In the rows, 128 means zero.
Each named move below is a turn or a mirror, shown by a few rows before and after it. Which moves, in which order, take the first row of each later pair to the second? The first pair is answered.
move Tado:
[123 124 132 160  74  87 113 134] => [126  94 160 173 115  95 143 134]
[105 145 139 149 129 129 165 111] => [103 159 124 138 109 125 152 112]
[135 106  77  80 170 110 100 119] => [139  97  86  86 188 115 114 119]
[104 187 163 124  68 157 129 154] => [108 150 201 148 123 168 168 157]
move Fegir:
[143  87 109 125 127 100 110 115] => [137  92 112 129 114  96 109 117]
[112 115 163 150 157 145 138 131] => [109 122 143 149 167 137 145 107]
[137  85  83 130 154 106 114 123] => [121 104  82 146 116  84 108 117]
move gokef:
[131 146  83 109  87 107  86 133] => [142 120 165 124 126 164 121 186]
[ 98 196 149 151  95 129 149 125] => [101 190 160 155 110 140 157 128]
[111 130 142 144 110 129 144 127] => [107 129 135 144 119 123 149 120]
[123 121 145 157  77 102  86 165] => [125 101 180 171 168 133 158 143]
Now pairs of rows:
Each pair is 2 to 3 moves apart.
[148  82  84 112 156  82  85 100] => [137  92 126 134  89  75  64 143]
Fegir then Fegir
[114 120 138 118 142 140 150 104] => [104 135 134 127  97 122 128 111]
Fegir then gokef
[106 119 152 130  95 115 105 144] => [122  91 157 128 156 132 127 137]
Tado then Fegir
[118 184 125 122 121 132 161 131] => [131 172 142 115 116 148 149 162]
gokef then Fegir
[121  99 134 167 101 117 128 128] => [136  93  97 139 121 114 117 111]
Fegir then Fegir then gokef
[138 129 136 117  99 133  99 156] => [126 131 124 126 159 131 157  98]
gokef then Fegir
[105 153  97 118 163 149 148 102] => [ 92 144 165 154 123 150 151 147]
Fegir then gokef then Tado
[146 118 113 116 115 125  81 146] => [147 108 105 111 168 139 115 120]
Fegir then gokef then gokef
[138  47 156 163 129  81 123 152] => [145  60 133 140 194 117 165 119]
Tado then gokef then Fegir
[120  98 138 148 156  99 151 113] => [125 105 168 139 155 133 148 148]
Tado then Fegir then gokef
[108  93 129 162 124 100 150 110] => [134  69 130 135 152 132 132 138]
gokef then Fegir then Fegir
[138 120 103 101 170 149 134 123] => [140 132 104  94 128 148 101 146]
Tado then gokef
[139  88 180 150 160 160 159 152] => [134 130 179 129 146 192 154 161]
Tado then gokef
[116 140 116 146 100 106 128 101] => [134 109 158 146 103 125 115 149]
Tado then gokef then Fegir
[101 153 142 156 113 149 181 124] => [130 134 138 120 148 190 167 152]
Tado then Fegir then Fegir
[138  90 202 151 156 148 150 175] => [161 123 132  79 128 173  80 186]
Tado then Fegir
[119 119 156 137  71 122 110 162] => [111 164 110 115  71 127 111 122]
gokef then Tado
[110 187 174 157  98 142 148 123] => [118 178 130 132 164 150 169  78]
Fegir then Fegir then Fegir
[148 120  74 102 131 139  69 168] => [143 112  65 109 193 142 116 123]
gokef then gokef
[118 166 175 130  86 159 128 178] => [106 179  94 125  76 102 121 105]
Tado then gokef then gokef
[108 119 159 147 130 122 147 131] => [109 145 122 124  95 118 109 131]
Fegir then Tado
[111 158 146 137  86 134 124 133] => [135 128 131 104 164 168 136 124]
Fegir then Fegir
[132  84 148 140 186 127 149 109] => [111 121 124 148  78  76  96 117]
Fegir then gokef
[131 100 104 133 144 107 126 113] => [127  99 139 151 148 115 145 123]
Fegir then gokef then gokef
[103 160 105 118  97 120  96  99] => [118 108 179 140 150 155 123 144]
Fegir then Tado
[132 155  84 101 128 135 105 109] => [148 132 115  98 161 166 122 128]
gokef then Fegir then Tado
[108 136 157 158  63 106 123 151] => [ 98 168 128 139  60 118 123 131]
gokef then Tado
[111 142 101 114  91 105  91 128] => [111 100 140 150 157 104 154 105]
Tado then Fegir
[138 106  99 122 160 117 129 109] => [128  97 136 153 149 108 148 119]
Tado then Fegir then Tado
[137 147 142 111 163 149 136 125] => [137 136 133 119 172 133 141 109]
gokef then Tado
[135 109 129 118  83  97  73 162] => [100 133 124 157 136  78 163  80]
gokef then Fegir then Fegir
[116 209  99  88 143 172 143 111] => [114 201 114 105  68 139  95 149]
Tado then gokef then Fegir
[150  85 124 156 177 124 132 127] => [130 129  82 156 124  91 117  96]
Fegir then Tado
[148  70  83 103 141  97 114 117] => [139  52 146 146 127  91 132 142]
Fegir then Fegir then Tado
[139 103  93 126 116  98  90 125] => [154  96 102 108 151 135  96 143]
gokef then Tado then Fegir
[158  77 130 123 133  91 104 137] => [137  98 124 144 114  65 121 108]
gokef then Fegir then Fegir
[124 135 139 101 142 182 133 141] => [120 134 109 102 157 161 142 100]
gokef then Tado
[137 133  86 102 135 123 109 118] => [148 125 100  94 152 142 111 131]
gokef then Fegir
[104 130 158 170 120 115 163 138] => [114 159 117 131  77 119 115 152]
Fegir then Tado
[106 191 132 124 122 155 125 108] => [106 173 150 138  92 141 104 132]
Tado then gokef then Fegir
[147  76 127 139 114  52  70 158] => [159  63 107 130 179  65  99 128]
Fegir then gokef then gokef
[138 127 121 107 159 132 134 106] => [125 144 153 128  97 124 112 139]
Fegir then gokef
[115 115 107 114 130 104  97 104] => [124 106 136 115 115 117  82 140]
Fegir then Fegir
[126 135 164 116 146 161 148 142] => [128 155 132  92 130 162 124 141]
Tado then Fegir
[122 113 111 126  96 112 107 147] => [114 102 118 149 120  97 136 123]
Tado then gokef then Fegir
[120 153 116 108 120 138 130 107] => [116 141 118 123 124 118 142  91]
Fegir then Tado then gokef
[138 130 113 115 172 126 163 112] => [126 165 105 114  91 106 126 132]
Tado then Fegir
[111 119 184 168 112 127 147 151] => [121 108 139 142 183 133 174 101]
Fegir then Fegir
[135 120 141 106 199 167 154 133] => [120  97 179 158 175 129 164 138]
Fegir then gokef then Tado
[108 117 174 164 121 128 158 142] => [ 97 149 115 149 127 113 165  90]
Tado then gokef then gokef
[117 163 143 126 150 147 168  97] => [118 181 141 113  92 149 125 129]
Tado then gokef
[128 151 145 129 142 173 159 145] => [115 139 151 160 136 146 174 124]
gokef then Fegir then Tado
[119 147 102 152 137  99 137  93] => [115 165 136 153  93 117 115 138]
Fegir then gokef then Tado
[114 177 110 119  85 137 108 135] => [122 138  97 121 172 138 151  88]
Fegir then Tado then gokef
[127  99 133 120 146 122 116 129] => [114 109 134 136 130 102 126 118]
Fegir then Fegir then Tado
[121 125  94 116 184 119 131  99] => [100 140 156 152  88 107 102 159]
Fegir then Fegir
[120 149  92 115 151 150 154  95] => [122 145 104 118 158 157 158  99]
gokef then gokef then gokef
[132 163 134  99 112 167 111 167] => [135 158  86  88 149 149 122 116]
Fegir then Tado then gokef
[100 161 128 140  79 115 119 126] => [111 147  93 122 142 116 146  86]
gokef then Fegir then gokef
[144 110 101 116 170 179 129 139] => [145 115 107 110 157 186 119 150]
Tado then gokef then Tado
[164  90  98 115 129 126  98 148] => [159  84  92 130 155 114 127 121]
Fegir then Tado
[137 157 103 126 112 135 102 150] => [139 149 109 131 167 149 141 124]
gokef then Fegir
[100 142 141 178  62  97 122 149] => [101 114 137 196 130  90 173 109]
Tado then gokef
[126 148 118 119 173 144 144 135] => [128 153 121 113 115 135 101 166]
gokef then Fegir then Fegir
[126 118 173 156  88 143 109 167] => [106 147  99 155 112  99 143  72]
Fegir then Fegir then Fegir
[126 142  86 111 157 102 160  93] => [114 119 170 161 127 105 173 142]
Fegir then Tado then Fegir
[153 126 104 100 143 137  91 128] => [139 133  96 121 153 110 122  89]
Tado then Fegir
[120 166 170 143 118 162 152 139] => [121 186 110 114 122 153 142 106]
Fegir then Fegir then Tado
[127 119 134 138 151 135 152 120] => [135 129 125 115 141 156 129 135]
Tado then gokef then Fegir
[120 139 127 142 141 121 144 103] => [131 126 142 130 113 138 108 150]
gokef then Fegir
[146 142 152  96 148 187 155 150] => [113 159 141 137 137 142 189  94]
Fegir then Fegir then Tado
[141 102 107 116 161 118 131 107] => [127 131 101 126 101 100 106 112]
Tado then Fegir
[138 117 128 127  98 120  97 150] => [121 132 116 145  98  99 119 110]
gokef then gokef then Fegir
[144 166 118  61 126 175 130 141] => [130 137 165 114 169 166 189 121]
Fegir then Fegir then Tado
[107 147 113 142 126 107 139  93] => [126 106 159 142 161 137 142 133]
gokef then Tado then Fegir
[131 119  95 113 178 104 135  83] => [157 111 115  84 139 136  77 155]
Tado then gokef then Fegir
[114 141 102 104 144 122 154 118] => [129 132 103  89 135 132 127 148]
gokef then Fegir then Fegir
[103 183  87 149  94 102 113 105] => [100 133 158 194 145 110 168 116]
Tado then Fegir
[132 113 153 135 172 152 157 124] => [127 114 110 140 164 115 148  85]
gokef then Tado
[131 100  89 116 145  98 115  99] => [124 102 112 130 172 110 146  96]
gokef then gokef then Fegir
[138 134  95 101 137 129 124 108] => [136 127 100 104 112 120 101 121]
Tado then gokef
[141 137 111  95 140 138 111 120] => [130 137 164 122 131 153 131 144]
Fegir then Fegir then gokef
[ 87 137 177 179 125 130 170 118] => [124 139 163 112 110 183  97 182]
Fegir then Tado then Fegir
[130 143  91 134  93 113  89 121] => [157  99 119 121 151 153  96 153]
Fegir then Fegir then Tado
[129 105 162 166 102 123 140 173] => [114 156  81 141  89  95 130 112]
gokef then Tado
[116 100 110 133 160 124 108 113] => [117 102 132 134 168 144 114 132]
Tado then gokef then gokef
[135 125 170 156 175 147 176  90] => [121 119 167 180 136 102 168  82]
Fegir then gokef then Tado
[127 132 165 141 103 129 143 163] => [115 139 148 152 122 116 173 125]
gokef then Fegir
[161  89 138 140 118 135  99 138] => [160  89 143 143 155 148 126 120]
Tado then gokef
[124 180 106  99 115 158 127 122] => [116 184 118 109 126 155 145 113]
gokef then gokef then Fegir
[155 110  88  90 107 122  78 160] => [114 140  70 129 115  79 134  83]
gokef then gokef then Fegir
[123 123  88 117 167 118 157  71] => [115 125 174 146  67 125 115 165]
Fegir then Fegir
[136 119 144 144 135 124 117 140] => [134 144 123 129 118 125 108 133]
Tado then gokef then Tado
[126  97 107 146 154  92 128  90] => [133 104 145 141  97 113  85 160]
Tado then gokef
[141 121  77 122 105 106  96  92] => [125 101 149 174  93 100 124 118]
Tado then Fegir then Fegir
[150 129  63  89 127 105  83 106] => [120 144  87 131 161 103 157  60]
gokef then gokef then Fegir
[116 138 143 148 136 115 117 124] => [131 132 144 130 144 131 102 143]
Fegir then Tado then Fegir
[122 115  97 123 131 122  91 120] => [122  94 133 147 158 127 118 126]
Fegir then Tado
[101 177 126 112 182 184 168 100] => [115 152 189 124 144 201 136 181]
gokef then gokef then Tado
[136 129 158 153 134 140 143 144] => [151 137 112 111 155 151 130 129]
Tado then Fegir then Fegir
[135 128 161 122 145 151 135 151] => [116 138 147 149 136 112 159 107]
gokef then Fegir then Tado
[109 145 155 191 131 148 196 100] => [113 153 162 184  53 140 136 148]
gokef then gokef
[118 127 139 136 149 160 146 135] => [122 110 148 146 138 149 136 145]
gokef then gokef then Tado
[142 141 129 132 162 149 146 100] => [132 172 118 127 100 133 115 112]
Tado then Fegir
[137 115 153 117 148 114 145 120] => [136 118 134 118 138  99 135 105]
gokef then Tado
[118 164  99 109 129 127 142 103] => [128 152 147 110 103 151 120 162]
Fegir then Fegir
[140  96 160 119 123 125 124 164] => [148  98 129 100 120 121 104 159]
Fegir then gokef then gokef
[109 116 171 141 106 131 190 121] => [116 104 160 125 138 146 193 113]
Fegir then Fegir
[141 127 132 104  90 143  89 156] => [116 131 107 136 130 100 149  74]
Tado then Fegir then Fegir
[153  55  99 149 150  70 117  97] => [155  54 178 159 128 118 119 172]
Tado then Fegir then gokef
[ 95 134 110 128 135  87 157  99] => [115  93 158 134 163 114 157 148]
gokef then Tado then Fegir
[112 118 125 129 153 125 169 110] => [134 102 136 108 153 149 141 148]
gokef then gokef then Fegir
[101 117 169 174 138 104 165 104] => [ 96 132 119 157 112  76 142  82]
Fegir then gokef then Tado
[130 114 129  98 121 132  89 152] => [114 125 110 113 162 120 136  94]
gokef then Fegir
[107 167  76 109  87 100 132  98] => [ 97 130 145 164 125  96 189  97]
Tado then Fegir
[115 161 106 118 114 128 124 114] => [114 139 110 135 143 114 145  97]
Fegir then Tado then gokef
[120 159 127 120  75 129  91 157] => [132 142  70  89 138 130 103 109]
Fegir then gokef then gokef
[151  94 135 117  84 114  70 169] => [153 107  69  89 116 104  79 117]
Tado then Fegir then Tado
[132 105 139 136 135 138 118 165] => [135 118 119 119 134 146 111 163]
Fegir then Tado then gokef
[127 142 169 148 124 154 158 155] => [119 149 126 139 156 142 178 104]
Fegir then Fegir
[108 171 107  88  80 138 111 102] => [ 98 133 153 136 147 131 181  75]
Tado then Fegir
[ 96 135 139 155 152 143 147 112] => [ 94 126 133 163 149 125 141 109]
gokef then Tado
[137  93 131 140 142 119 136  89] => [128 111 130 148 100 104 124  91]
Fegir then Tado
[112 181 115 110 118 152 142 112] => [104 176 130 129 122 142 159 107]
Tado then Fegir then Tado
[102 132 118 128  91  93 113 119] => [135  92 135 100 149 143 112 151]
Fegir then Fegir
[110 143  99 129 109  88 114  96] => [115 119 118 142  99  80 101 114]
Tado then gokef
[144 153 117  83 118 179 115 149] => [108 178 104 132  99 123 152  90]
Tado then Fegir then Fegir
[150 131 108  95 157 163 115 128] => [108 153 115 150 117 111 145  85]
Fegir then Tado then Fegir
[127 157  68  73  96 132  92 112] => [147 129 105  68 173 183 134 123]
gokef then Fegir
[136 157 131 132  82 117 126 151] => [133 138 115 147 135 102 166 104]
Tado then gokef
[112 124 161 168 111 105 147 126] => [111 119 135 162 139  97 157 101]
gokef then Fegir then gokef
[119 131 138 128 160 139 153 110] => [117 116 138 136 160 121 147 108]
gokef then Tado
[128 116 149 120 143 115 153 131] => [124 118 128 119 137  99 145 115]
gokef then Tado
[141 102 109 115 153 130 122 124] => [130 127  97 119 116 109 108 114]
Tado then Fegir
[127 106 130 149 155 127 147 104] => [143 113 132 118 153 162 121 141]
Tado then gokef then Fegir
[133 126 131 132 102 102 126 130] => [139 128 125 129 101 108 118 133]
Tado then Fegir then Tado
[124 146  65  91 117 128  85 122] => [140 127  88  81 126 153  76 152]
Fegir then Fegir then Fegir
[131 116 147 130 125 121 139 141] => [130 121 145 130 134 128 148 135]
Tado then gokef
[129 172 118 107 112 171 110 148] => [121 170  83 113 104 131 105 117]
Tado then Fegir then gokef
[126  84 160 146 158 130 147 143] => [113 101 164 162 113 108 130 148]
gokef then Fegir then gokef
[110 124 107 118 162 135 146  92] => [117  88 149 136 161 133 142 128]
gokef then Tado
[113 113 125 148  97 104 111 129] => [120 133 104 122  95 123  99 131]
gokef then Fegir then Tado
[120  96 129 148 170 115 128 114] => [105 130 111 151 124  92 113 102]
Fegir then Tado
[145 143 127  77 158 159 124 150] => [118 169  95 102 137 107 140  95]
gokef then Tado then Fegir
[134 121 146 128 101 122 106 158] => [127 152 110 110  98 122 111 132]
gokef then Tado
[147 135 124 100 124 173 102 154] => [145 140 102  92 130 165 102 135]
Fegir then gokef
[145 121 116 113 109 128  91 152] => [154 106 123 107 153 147 112 148]
Fegir then gokef
[147 136 110 127 142 126 153 110] => [149 112 138 141 140 131 153 134]
gokef then Tado
[127  79 154 142 191 121 153 120] => [147 112 112  80 125 145  70 165]
Tado then Fegir then Fegir
[127 148 122 138  64 102  92 135] => [145 114 155 137 183 157 162 121]
gokef then Fegir
[131  69 164 200 122 108 123 146] => [134  75  88 173 148  84 116  93]
Fegir then gokef
[175 105  72  75 162 140  88 121] => [157 101 152 118 205 169 165 121]
Fegir then gokef then gokef
[149 156 107  92 159 162 117 139] => [127 169  91 115 155 128 143  91]
gokef then Tado then Fegir
[112 231  53 105 106 135 131  80] => [103 218 132 139 170 176 204  94]
gokef then gokef then Fegir
[101 128 131 140 126 112 169  99] => [101 136 149 144  83 114 144 130]
Fegir then Tado
[ 89 125 171 176  87 101 142 119] => [102 145  83 129 108  93 121  70]
Fegir then gokef then Tado
[137 145  82 105 132 103 129  91] => [164 120 120  88 141 147 103 155]
gokef then Fegir
[146 141  99 102 136 146 135 114] => [152 116 138 115 148 155 143 140]
gokef then Tado
[131 146 157 127 177 160 151 107] => [132 159 170 116 145 174 129 139]
Tado then gokef then Tado
[124  92 149 195 201 131 134 143] => [ 94 124 135 220 149  89 135 112]
Fegir then Fegir
[111 166  95 132  93 116 138 106] => [121 137 155 143 146 161 178 138]
Fegir then gokef
[117  81 132 112 170 152 127 124] => [100 109  98 120 102 103  95 106]
gokef then Fegir
